Named moves come first, each a turn or a mirror and shown by rows before and after it. Which of them, in which order, take the first row of each pair that follows to the second? Write the first one first, as in the answered first pair.
move J:
[ 10   3  -4  -2   3 -10  10  -8] -> [-15   8   5   2  -2   2  -7   1]
[  4 -13  -2  -2   2 -20  -1  10] -> [ -8  -9  -1   1   1 -14  -8  15]
[ 13 -14   7  -8  -2  -1 -16 -10] -> [  3 -12  10  -5  -7   1 -24  -6]
[11 16  9 14  2 -8  7 -5] -> [-4 21 14 16  0 -3 -2  1]
move C:
[  4  -7 -15  -5   3   3  20 -11] -> [  6   2 -14  -1   5   6  22  -9]
[ 13   3   1  -4   2   5  10 -21] -> [ 14   5   0  -2   2   6  10 -21]
[  4 -11  -4   1  11  -3  11  26] -> [  2 -18  -6  -6   9  -6   6  23]
[ -8  -4  -4 -12  -5  -3   8  10] -> [-7  7 -1 -2 -2  0 11 13]
move L:
[  1   0   1  -5   1 -10   6   6] -> [-1 -4 -1 -2  3 -4  1 10]
[  7  19  15   9  -7   2   1 -20] -> [  2  14  19  10 -10 -10 -15  -9]
[11 -8  4  4  4  7  1  2] -> [15 -3  3  1  3  3  4 -4]
[ -2   4   7   3  -4   7  -6 -10] -> [  0   3   9   2  -5   2  -6 -10]

(2 to 3 moves a pair)
[ 12   0   4  -8   2   0   9 -15] -> [  9   4  11  -4  -4 -16  -4  -7] => C then L
[-11  14   8  15  -3   5  13  11] -> [  7   6   9   7  -6 -19  13   7] => J then L
[-23  -4  -5 -15  -5 -21  13  13] -> [  1  -4 -14  -4  10 -12  29  16] => L then C then J
[21 -3 -3  2 10 11  9 -9] -> [ 18  -9   2  -9   0  -9   2 -11] => C then L
[ -7 -16  -1 -11   2  12  -5   9] -> [-13 -11   1 -11  -4  14  -5   5] => J then L then J
[-17   9   1  -7 -12 -10  11  14] -> [ 2  3 -9 -7 -3 -1 29  9] => L then L then J
[  1   1  12  14   1   3 -25   7] -> [ 23   2   8  15   9  -3 -10   0] => C then J then C
[-10 -11  -8 -15  -3  -3  11   1] -> [ -5  11   2  -1  -2 -19   6  14] => C then L then L
[-12  11   8  -3  -9   5   2 -11] -> [-15   7   7   1  -7  12  -4  -2] => L then L then L
[ 14   7  -1   4   3 -14   6  12] -> [-2 11 -4 11  4  9  2 15] => J then L
[  8  -5  -3  -7   9  -4   8 -13] -> [-10   7   9   3   3  -9  -9  -1] => C then L then J
[  4   9   4 -12 -12 -11   0 -14] -> [16 15  5  8  4 -7 -3  5] => L then J then C
[ 10   4  -1  14   3  25 -10  -8] -> [ 23   9   2   4  -3   2  -2 -22] => J then L
[ 16  -6   2   9   6   3 -12   3] -> [14  1 -2 10  8 15 -4 -4] => J then L
[ 0  3 -2 13 10 31  1 -1] -> [-14  21   6   5  -7  17   1 -13] => L then J
[ -6 -19 -10   1   8 -15   5  16] -> [ -3 -21 -13  -6   7  -9  16   6] => C then L then C
[-21 -20  -2 -21 -11   0 -10   2] -> [-17   7  -4   9   8  29   9  10] => L then C
[-23   8  -2   2  -2  21   3   4] -> [ 8  9 -9  5  9 13 24 -3] => C then J then C
[ -7   3  11 -13 -10 -20 -10   3] -> [ -9 -10   2  -6   1  -3 -19  21] => J then L
[-5 -5 -1  9 18 16 -9 21] -> [24 -2 -6 -2 17 -2 17 -1] => J then L
[-31 -10  -1  -3  -9  18 -20  -3] -> [ 14 -26  -7 -16  -6 -22  -5 -13] => J then L
[ 12  -1  -5   9 -13 -13   7   0] -> [ -4   7  -4  13 -13   7  11  -2] => J then L then L
[ -1  -3  -8  -3 -10   8   0 -23] -> [ -6   5   2   7  -9  -9 -20  -3] => C then L then L
[  8   1  10  -1 -11  -3  -2 -24] -> [  5 -14   8   6  -3   6 -21   0] => L then J then L
[ 10  -4 -10  -8   6  -1  19   6] -> [-11  11   0   3   2  -3   2  20] => L then C then J
[  4  -2 -11  -2  -1 -11  20  -6] -> [ -1   3 -12  -1   0  -3  23  -8] => J then L then J
[-13   7  -6  11   0  23  -9   8] -> [-19  -2  -7   3  -5  19 -12   6] => J then C then J
[19  2 -4 20 20 13  1 17] -> [20 17 -3 15 14 14 20 -3] => J then L
[ 14  -3  -5  -8   2   1   9 -13] -> [  5   4  -4  -7   1   9   9 -16] => J then L then J
[ 10  -9   6 -10  -4 -10  -4  -7] -> [18  5  6  6  4 -5  3 -2] => J then C then J
[  6  15  -9   7   4 -17   9  17] -> [-5 17 -9 11  6 -2  5 19] => J then L
[15 16  2 19  6  6 19 -7] -> [-24 -11   7  -8 -20   6 -15  -7] => C then J
[11  7  7  1  0 -8 -3 -7] -> [ -4  -4   6  -5  -5   4 -14  -2] => J then L then C
[-17  -2   3 -16 -13  -3  -8   1] -> [-17   9   0   0  -1  18  -4  12] => L then C
[11  5 -8 -6  6 -6 24 -8] -> [-20  18   4  -3  -8  -4   8  -4] => J then L then L
[12 -5 -1 -5 -7  1 23 -9] -> [  9 -21   4  -3  -6 -10  -2  15] => L then L then J
[  1  11  -6   4   8 -12  20  14] -> [-10  12   0   5   6 -14   9  21] => L then J
